In the rows, zero is written as 128.
Each path is a new rotation, seen through one point. The rows after it are directions, each followed by how far the rotation turns it, in deg/step (0 if it stays put).
Each turn is a multiple of 5 degrees from 10 to 175, or 0.
Each row of a path follows its step; steps can be skipped.
path 1
step 1: [123 119 122 134 144 130 126 136 139 123 135 139 138 124 107 123 135 130
 130 145 121 131 127 123 121 136 136 129 119 137 130 133 136 132 128 128
 129 125 125 108 132 117 115 141 118 111 128 126 117 116 113 125 134 130
 132 117 128 128 138 135 133 127 126]
step 3: [125 126 138 118 123 125 131 136 131 120 113 128 124 123 130 116 137 145
 144 117 116 133 124 126 116 120 127 140 119 127 128 143 132 135 132 114
 126 121 126 136 113 120 123 136 128 129 139 125 135 132 142 125 131 127
 131 125 129 142 144 115 122 136 128]
step 6: [135 135 118 126 117 122 123 131 132 149 125 120 121 125 141 113 141 143
 121 139 139 133 137 141 127 131 112 136 123 132 125 123 125 128 127 126
 126 126 116 139 137 119 114 124 129 130 119 123 115 125 124 111 127 133
 125 130 129 120 120 133 141 135 131]
step 10: [143 115 126 123 122 130 140 131 128 120 132 142 132 120 126 129 137 137
 128 114 134 136 115 132 146 116 126 135 131 124 135 131 132 117 123 130
 123 139 115 116 137 141 134 126 135 118 127 139 116 116 129 138 118 118
 123 138 127 126 128 121 132 136 118]
step 11: [129 129 125 126 131 140 130 120 128 120 116 137 140 130 121 122 105 138
 135 145 140 126 125 132 121 127 128 130 113 115 128 128 142 126 132 125
 134 131 120 133 114 125 134 128 124 137 132 131 123 123 133 121 128 120
 134 106 139 131 139 120 133 139 141]
step 12: [121 134 125 138 133 125 132 141 131 138 120 142 116 118 123 136 131 123
 138 135 138 123 139 129 139 124 119 125 145 134 141 137 133 132 140 121
 118 127 130 118 131 129 132 151 117 135 133 130 123 119 126 132 146 133
 128 119 122 135 122 128 133 125 119]
step 13: [121 119 138 118 133 116 121 122 130 113 135 122 143 118 137 137 126 127
 122 123 137 140 135 131 113 135 122 142 129 134 108 130 118 132 134 122
 126 136 133 123 125 134 122 135 119 120 134 130 128 123 133 120 130 119
 145 130 115 138 136 132 139 121 134]
step 14: [111 142 124 132 119 123 139 120 131 129 128 126 110 124 131 122 131 141
 144 124 122 131 133 132 126 140 126 128 130 139 119 140 131 130 133 124
 124 131 128 141 133 133 118 129 133 123 129 132 118 127 130 124 118 136
 137 132 128 111 124 125 108 151 136]
step 15: [122 129 153 129 119 121 133 130 128 135 125 137 146 123 129 139 138 130
 124 116 129 128 147 123 131 128 132 121 108 139 132 126 121 122 125 124
 124 107 132 118 114 121 130 121 129 128 134 124 135 133 122 122 123 131
 122 125 141 119 127 117 134 133 122]
Directions:
[125 125 127 126 128 129 128 125 127 129 127 125 128 128 130 133 132 131
 129 129 127 130 134 127 127 128 127 126 124 128 128 131 124 130 126 127
 128 127 130 133 127 128 124 127 127 130 127 129 127 132 128 131 128 129
 127 129 129 129 125 129 128 129 127] : 35
[131 129 129 127 127 126 128 128 125 132 127 129 128 130 127 129 129 130
 128 127 129 124 129 128 127 131 125 128 130 132 127 128 125 128 130 126
 126 127 129 131 127 130 128 124 130 125 130 129 132 127 124 122 125 128
 128 127 128 127 126 130 125 125 129] : 40
[130 127 123 127 128 125 126 131 128 128 131 128 128 128 130 126 128 127
 126 129 132 128 131 127 129 130 131 126 132 125 127 130 126 126 122 128
 128 128 125 131 127 125 129 124 131 127 126 124 130 130 129 130 128 129
 126 127 128 125 129 126 128 127 127] : 35
[126 127 127 129 129 128 129 130 125 131 129 129 127 131 128 132 127 126
 129 128 127 126 130 130 129 132 129 127 128 131 134 127 132 124 130 126
 127 130 127 127 128 125 128 127 130 128 127 128 129 130 130 130 129 128
 130 132 126 127 130 132 130 132 129] : 140
path 2
step 0: [132 125 105 127 126 123 133 136 123 143 119 122 138 131 133 143 131 122
 127 139 116 117 131 131 129 135 126 129 131 120 120 138 132 127 120 128
 141 122 132 123 118 119 128 132 124 120 148 128 129 117 122 142 143 135
 126 117 129 136 135 125 122 140 123]
step 1: [120 115 124 130 136 125 133 124 110 115 124 118 126 120 134 129 135 129
 125 136 128 123 133 108 130 128 128 131 142 134 124 141 135 135 131 130
 130 132 124 129 133 126 126 134 150 121 130 115 125 115 123 138 139 123
 139 140 142 123 116 135 134 129 123]
step 4: [129 124 133 135 123 119 122 126 129 134 131 118 129 128 125 121 143 129
 153 128 141 138 109 121 126 132 147 117 129 128 128 136 134 126 122 121
 131 132 122 126 130 115 144 137 132 131 127 112 123 133 138 130 115 125
 129 133 128 122 144 132 131 123 119]
step 6: [129 125 147 125 136 103 122 123 125 141 125 124 130 128 140 126 129 115
 133 118 137 136 121 142 121 142 119 127 114 138 130 131 127 126 140 128
 146 120 123 122 124 131 131 136 144 127 125 133 124 142 129 126 132 132
 132 127 123 126 120 129 119 130 126]
step 7: [125 121 127 123 116 128 137 141 129 130 128 135 123 120 134 121 120 120
 134 128 134 131 139 136 109 121 130 135 132 118 123 139 127 120 122 130
 141 129 123 115 132 137 129 126 136 138 133 128 128 142 118 123 126 127
 116 113 126 113 131 149 136 116 121]
step 8: [124 126 120 126 130 127 129 136 117 125 122 120 123 124 125 135 118 131
 126 125 124 129 132 137 132 121 118 138 128 132 141 140 102 119 129 133
 146 120 140 124 132 128 125 153 127 130 122 135 126 131 137 121 119 115
 123 133 134 116 130 129 112 134 132]
step 9: [118 129 123 120 139 128 144 126 135 132 120 122 128 140 113 136 129 124
 133 134 122 127 131 123 124 133 119 123 123 118 124 132 130 121 115 136
 141 121 134 137 110 141 130 138 138 136 130 134 117 130 124 136 121 130
 118 137 122 129 118 143 141 124 142]
step 12: [134 126 128 127 131 136 139 146 145 143 123 132 136 127 132 131 130 121
 131 135 137 128 134 117 127 130 130 122 133 133 119 134 146 124 139 117
 122 126 124 124 130 117 131 119 132 119 114 141 127 123 131 120 111 119
 122 138 130 129 124 127 132 147 144]
step 14: [132 123 123 128 128 153 129 131 123 135 136 128 129 116 138 125 142 130
 133 121 130 135 130 113 137 134 128 140 122 120 148 120 132 129 140 133
 133 120 116 129 124 118 128 129 133 118 126 129 129 140 114 129 118 134
 135 123 114 119 117 120 136 130 132]
Directions:
[128 126 127 125 127 125 125 127 129 130 131 129 127 130 125 130 127 129
 128 129 130 130 128 133 131 128 128 130 131 127 128 128 132 125 128 129
 129 131 128 125 130 127 133 125 129 127 130 128 124 127 126 133 128 126
 129 126 130 129 126 130 129 127 126] : 115
[124 128 131 130 123 127 128 130 130 127 131 127 125 124 129 127 128 132
 126 131 128 125 126 128 128 127 127 125 128 128 127 130 126 129 126 130
 127 127 124 128 132 127 128 127 130 129 130 127 126 126 127 127 124 129
 126 131 128 129 129 130 128 125 125] : 125
[124 128 127 128 127 129 128 127 127 126 124 125 129 126 122 133 126 131
 128 126 127 128 129 129 126 126 129 130 129 129 123 129 129 131 128 131
 130 123 127 128 127 128 127 126 127 127 128 127 126 127 127 129 130 127
 130 128 131 130 130 130 129 131 131] : 40
[129 134 126 128 128 128 127 126 128 126 128 130 127 127 125 127 132 123
 128 127 130 132 127 128 128 128 125 124 126 127 127 128 129 128 124 130
 127 127 127 128 131 128 127 130 125 132 127 129 128 126 124 131 126 127
 130 130 130 127 131 124 128 128 128] : 60
path 3
step 0: [128 141 118 127 125 142 142 139 142 117 135 126 148 123 132 141 131 140
 121 138 123 130 125 125 127 123 140 129 129 146 126 125 125 130 134 125
 131 125 136 119 126 133 145 125 124 128 122 127 129 117 129 126 122 122
 134 131 127 116 118 139 125 113 132]
step 1: [133 132 121 120 129 131 135 128 125 131 131 127 128 123 119 129 120 134
 138 132 135 137 124 111 141 126 138 145 115 128 131 139 138 124 138 128
 125 128 120 145 129 127 123 126 141 115 122 125 136 119 120 137 121 136
 137 139 133 109 120 130 127 134 116]
step 2: [141 129 116 127 132 127 132 131 128 116 127 142 129 118 121 145 132 125
 126 114 127 123 130 132 122 125 137 125 127 136 142 133 133 140 128 132
 139 115 125 133 115 129 123 111 133 120 121 120 128 122 118 123 119 135
 122 114 132 134 112 123 131 115 128]
step 3: [115 118 114 132 123 131 125 131 128 122 135 145 146 118 126 112 136 138
 132 124 124 132 122 128 126 130 132 135 125 132 131 131 118 120 141 128
 126 131 130 132 128 118 128 116 135 119 132 133 128 129 128 123 117 122
 115 130 147 109 133 131 122 119 127]
step 4: [143 122 128 118 146 133 132 129 136 112 129 131 135 135 122 145 136 141
 137 126 128 134 139 129 126 118 130 135 131 123 136 121 126 131 140 128
 124 128 124 130 126 127 135 125 130 127 141 135 139 130 139 117 120 133
 146 118 127 109 120 127 122 130 120]
step 6: [136 147 119 122 130 131 139 128 130 135 128 127 129 122 119 131 121 135
 125 126 125 121 135 132 131 129 143 129 109 137 125 133 120 121 134 137
 130 142 119 141 134 128 116 121 132 122 135 128 133 127 128 128 109 135
 136 124 135 111 125 122 135 112 134]
step 7: [140 133 125 125 121 132 126 135 119 128 127 146 139 123 124 131 149 138
 125 120 115 134 133 120 123 123 128 135 116 128 146 127 132 124 125 116
 139 120 121 126 108 125 126 124 126 119 125 124 137 123 115 119 120 134
 129 136 122 119 126 129 121 130 133]
step 14: [140 135 123 126 137 125 131 112 132 119 127 130 142 130 134 139 122 133
 122 108 134 129 137 123 128 121 121 133 125 130 131 133 126 123 130 128
 130 134 127 144 124 108 130 124 136 113 130 127 127 121 132 119 114 123
 128 121 142 116 116 140 123 123 123]
step 15: [133 124 123 131 112 128 138 137 124 125 138 136 131 124 122 137 128 133
 124 135 117 130 129 137 122 132 131 133 132 123 146 128 127 131 140 120
 123 118 119 138 130 134 133 117 121 120 133 127 142 134 128 110 110 127
 134 134 146 117 126 124 141 126 138]
Directions:
[125 131 128 128 129 130 129 125 132 129 129 125 125 128 129 129 123 128
 129 129 128 128 129 124 131 128 126 127 127 131 130 129 127 130 124 128
 127 128 130 131 126 129 130 128 127 128 128 127 127 127 127 124 129 130
 129 128 131 128 127 124 126 130 123] : 85
[130 126 123 128 128 125 127 128 129 130 132 129 127 127 125 124 129 129
 125 127 125 131 129 129 129 128 128 127 127 124 129 122 127 128 124 126
 127 126 131 126 125 132 127 128 130 130 131 128 125 126 127 127 129 126
 128 127 130 126 130 126 128 125 128] : 85
[131 127 129 129 129 126 125 125 129 129 131 126 130 124 128 126 127 129
 128 126 130 124 130 129 126 127 127 131 129 128 129 128 126 130 132 129
 127 126 126 130 132 129 128 124 129 129 129 129 130 132 127 123 127 129
 126 126 128 127 130 132 127 128 125] : 35
[129 125 128 133 128 130 132 128 131 128 127 125 126 129 127 129 124 129
 124 129 127 128 128 129 130 125 129 126 131 125 128 129 127 128 128 123
 126 128 127 127 129 127 131 130 128 127 128 129 128 134 130 128 128 127
 130 130 130 125 125 131 127 128 131] : 70
[131 129 126 126 129 131 127 129 127 128 130 132 128 126 129 129 126 128
 133 126 126 128 133 130 128 129 126 128 128 130 127 129 128 133 127 127
 126 130 128 126 128 130 130 128 126 127 128 130 128 128 129 131 134 132
 129 128 131 129 127 130 129 128 133] : 160
path 4
step 0: [133 132 123 127 117 152 121 135 126 119 132 129 126 139 113 135 131 129
 130 129 125 123 131 123 145 115 125 144 138 128 123 120 139 126 125 122
 146 122 120 106 126 125 144 112 137 114 132 137 131 131 130 130 139 111
 124 128 138 126 121 139 135 130 121]
step 3: [125 134 116 133 123 134 122 134 130 112 123 112 134 122 119 135 116 120
 133 147 130 135 125 122 126 125 128 150 128 116 125 147 130 131 127 120
 134 132 124 134 128 123 140 103 118 128 127 127 124 130 120 122 127 123
 121 130 121 139 118 147 137 147 122]
step 5: [129 125 115 129 123 137 130 141 135 137 115 131 124 124 125 124 126 110
 114 133 126 136 117 128 134 126 131 144 129 115 133 133 125 135 132 123
 135 123 120 122 122 128 144 120 142 134 125 118 133 151 120 128 131 126
 107 139 130 141 124 128 149 139 118]
step 7: [125 129 112 131 125 138 129 129 124 127 142 141 123 133 117 130 128 123
 109 130 130 145 116 131 123 125 128 148 124 132 134 121 132 128 145 125
 145 143 124 118 121 127 134 136 138 129 131 123 123 143 129 137 128 127
 126 138 130 125 105 112 131 124 109]
step 11: [131 129 115 123 115 132 122 133 133 121 140 124 126 135 124 116 135 129
 123 149 121 136 129 129 137 121 136 145 130 122 113 141 144 119 119 118
 131 118 121 131 119 133 140 118 113 131 128 126 134 121 134 123 127 108
 123 116 130 130 117 139 146 139 131]
step 12: [110 139 117 136 121 136 143 130 125 123 129 110 128 132 123 140 111 131
 120 141 132 145 122 117 115 134 142 147 131 117 127 134 125 118 137 114
 137 133 127 142 123 118 124 126 124 120 126 125 123 147 136 129 123 128
 118 133 120 131 123 137 130 136 126]
step 13: [123 127 121 130 114 154 128 136 140 136 120 121 129 130 128 114 136 131
 120 142 128 140 118 122 140 128 133 137 141 117 144 138 133 130 129 130
 134 126 116 116 134 118 146 126 116 130 142 122 141 137 126 120 130 123
 126 124 131 138 114 130 136 131 120]
step 14: [127 123 118 130 112 137 133 131 123 127 121 129 126 135 127 144 132 116
 124 148 133 140 141 136 134 128 139 140 123 115 118 143 133 126 126 116
 129 126 128 139 119 127 139 132 144 127 121 118 124 146 112 133 120 133
 113 129 133 126 121 137 138 136 110]
step 15: [121 126 117 136 142 158 127 143 135 142 129 126 132 125 125 126 130 124
 111 137 125 143 121 114 132 138 134 143 146 129 133 121 140 128 132 127
 132 131 128 135 127 128 131 129 133 120 124 130 125 145 126 129 131 129
 124 134 135 117 110 113 126 117 119]
Directions:
[125 129 129 127 129 125 128 131 132 125 131 126 125 129 128 129 127 128
 127 128 129 129 128 128 127 130 128 127 130 124 127 129 126 126 127 130
 128 126 126 127 133 128 125 131 128 125 129 124 129 127 126 125 132 126
 128 126 125 128 126 132 128 133 130] : 40
[131 124 128 129 126 131 130 126 132 131 128 126 128 128 128 130 130 125
 126 126 126 130 129 132 129 128 132 127 131 125 130 129 125 125 129 128
 128 132 131 126 128 127 128 130 131 129 128 127 130 128 131 128 128 132
 130 130 127 126 128 130 129 130 126] : 45
[131 128 130 128 128 127 128 127 127 125 127 129 130 126 133 125 128 127
 127 128 125 131 128 126 132 127 126 124 129 125 126 128 129 129 128 131
 129 128 130 128 129 126 132 123 127 130 129 131 128 130 125 128 129 125
 130 128 125 127 126 131 127 128 128] : 140
[129 130 131 131 127 128 131 128 128 127 130 125 128 128 132 127 126 131
 126 127 130 126 126 128 126 130 131 127 124 129 126 128 124 126 128 126
 125 128 125 129 126 130 132 130 129 126 128 131 128 128 127 131 131 129
 127 126 127 124 124 127 131 126 124] : 140
[124 129 129 127 128 130 128 128 123 124 130 128 128 130 128 130 132 129
 125 127 125 131 128 127 127 129 128 126 127 129 124 130 127 127 125 131
 126 130 130 133 127 128 124 127 129 128 131 127 126 128 130 127 127 131
 126 131 125 130 127 127 128 124 126] : 135
